In the rows, zero is written as 128.
One turn sends every row of this set to another row. A few are shown first. Where does it send the rows asked after them?
ruken: [114 123 139 131 150 138 126 142 125 147 135 122 156 141 143 116 135 134
 140 130 157  99  69 121 101 148 117 112 130 112 129 119 153 155 164 123
 133  99 172 111  88 135 138 135 124 135 125 120 115 135  87 129 143  97
 142 149 164 111 141 134]
Regat: [140 154 117 119 139 121 152 150 128 134 154 156 114 109 130 136  96 124
 152 110 179 116 136 154  80  98  92 130 124  93 134 122 139 138 134 154
 120  74 107 136 138 125 139 142 142 129 123  95 122 139  90 110 120 121
 161 123 109 124 148 133]
Vopa: [111 108 108 135  95 136 165 141  79 137 128 153  99 181 108 130  93 149
 116 114 131 159  82 132 139 149 106 105 140 145 152 111 139 145 125 106
 125 109 156 185 170 128 154 113 150 130 107 155 178  92 117 128 120 116
 134 162 112 154 126  66]
tusa: [122 103  87 125  89 122 122 127 139 152 148 148 140 128 134 101 100 129
 121 135 129 140 159 175 196 140 124 118 136 154 144 112 127 111 112 136
 126 110 126 161 124 136 148  92 144 111 117 160 151 106 130 112 102 146
 110 164 127 147 114 121]
rusir: [117  96 127 121 121 120 171 139 103 136 110 162 108 179 102 130  89 153
 121 118 150 158 115 156 138 182 125  70 148 140 153 107 139 138 107 109
 147  88 146 185 162 128 156 115 141 112  97 175 150 108 147 132 123 121
 141 141 113 145 112  81]
kekim: [127 113 111 108 103 135 129 115 121 149 143 171 140 161 136 118 103 150
 107 149 125 142 160 177 171 177 126 127 128 167 156 118 143 125 117 131
 143 120 128 187 140 143 161 116 136 111 123 155 126 124 141 102 110 144
 141 141 138 147  91 127]
Kaso: [155 140 127 130 147 114 128 124 120 147 154 148 128 112 142 152  96 129
 138 115 180 107 117 135  58 109  93 118 121 101 131 117 125 132 159 146
 116  77 139 137 117 147 141 147 160 128 115 106 123 121  87 109 118 123
 160 118 132 126 143 125]
nep: [ 95 131 154 115 153 160 144 157 123 127 133 115 140 152 133 104 130 131
 131 132 143 117  82 136 115 129 126 114 146 105 140 115 166 158 155 129
 121 125 149 118  99 115 139 139 123 145 127 118 119 132  91 121 162  89
 137 150 143 115 155 148]
Darov: [128 138 110 120 133 104 149 139 135 155 169 134 134  92 117 150 101 126
 142 108 161  94 125 144  82 109  97 100 148  89 118 120 117 120 116 136
 120  82 125 144 120 137 133 133 176 135 122 105 135 125  77 118 118 119
 155 126 123 122 156 122]
fiz: [124  97 109 137 107 130 149 122  86 133 103 140 112 167 114 118  86 141
 125 109 174 172 108 143 140 153 131  88 141 146 133 110 146 148 145 113
 119  99 147 171 162 164 148 113 133 123  76 171 161 104 141 136 128 125
 125 157 118 156 130  68]
giv: [ 94 115 119 124 152 121 145 150 129 142 147 114 149 104 119 100 137 137
 134 146 133 103  85 130 131 130 118 111 157 119 137 124 143 144 149 117
 119 110 170 127  82 127 137 134 137 148 143 129 112 124  70 127 146  94
 138 142 147 125 149 147]
Fos: [112 101  91 138 109 109 174 135 101 127 125 132 116 150  90 119  86 138
 125 114 138 152 104 146 152 149 134  91 159 143 138 116 133 119 117 104
 119 121 160 190 151 156 158 104 147 122  95 158 164 108 132 144 140 114
 125 160 102 150 132  71]
lufup: [128 146 124 117 140 109 148 139 118 128 166 168 116 104 138 150 105 125
 139 126 171 125 122 150  77 119  75 115 118  76 131 126 130 143 120 122
 114  71 120 142 144 123 130 139 163 125 132  97 137 113  77 129 103 112
 165 145 130 120 152 116]
Nono: [115 119  98 116  79 131 124 134 128 137 166 179 141 151 137 108 127 137
 107 129 138 146 151 169 161 148 114 153 122 138 153 104 129 121 137 128
 140 113 126 164 138 119 138  91 131 103 123 163 149 108 145 114  89 147
 121 171 144 151 101 109]
nes: [ 83 142 135 110 149 146 127 146 115 138 143 125 148 135 128 114 143 141
 123 157 140 131  86 133 117 140 117 133 136 110 132 128 154 156 151 105
 125 130 163 124  99 105 121 147 140 143 137 123 129 112  83 131 142 107
 162 159 165 111 161 139]
biba: [122 136 130 111 158 116 144 131 126 146 165 158 132 117 139 135 100 138
 137 121 176 112 146 154  61 133 110 109 151  98 146 124 139 142 126 136
 134  72 119 157 137 118 137 163 170 130 121 127 119 122  91 125 111 116
 175 106 137 131 145 148]
mizi: [132 119 104 129  82 139 112 106 118 138 144 150 141 149 147 105 105 132
 122 136 150 152 159 162 178 154 115 128 106 152 144 115 144 132 151 136
 133 108 126 170 133 168 156 107 137  96 101 150 140 124 149 110 114 137
 108 174 136 150 104 114]
Mada: [ 95 126 141 110 144 139 149 132 123 147 133 133 150 140 136 109 135 141
 132 137 136 110  94 139 105 158 114 106 157 119 134 138 169 167 129 104
 145  91 161 138 108 107 151 161 155 135 139 116 104 146  87 129 152  82
 156 133 158 117 137 151]
pebo: [134 127 102 119  88 142 134 139 131 128 148 153 144 151 142 112 107 134
 107 122 142 150 162 173 180 162 106 142 121 155 150 100 148 121 137 154
 123 120 126 155 118 119 154  95 114 104 121 153 146 130 154 105 126 136
 120 160 133 150 103 131]
lim: [130 109 118 134 119 142 171 151  82 134 110 151  99 162 103 125  84 135
 116  91 159 168  95 155 127 159 108  96 151 153 147 106 144 128 121 133
 118 112 142 182 168 140 157 110 117 126  87 158 171 114 123 122 137 115
 125 161  97 147 132  82]

fiz moves to ruken
nep moves to pebo
And these:
tusa moves to Darov
lufup moves to Vopa
Mada moves to kekim

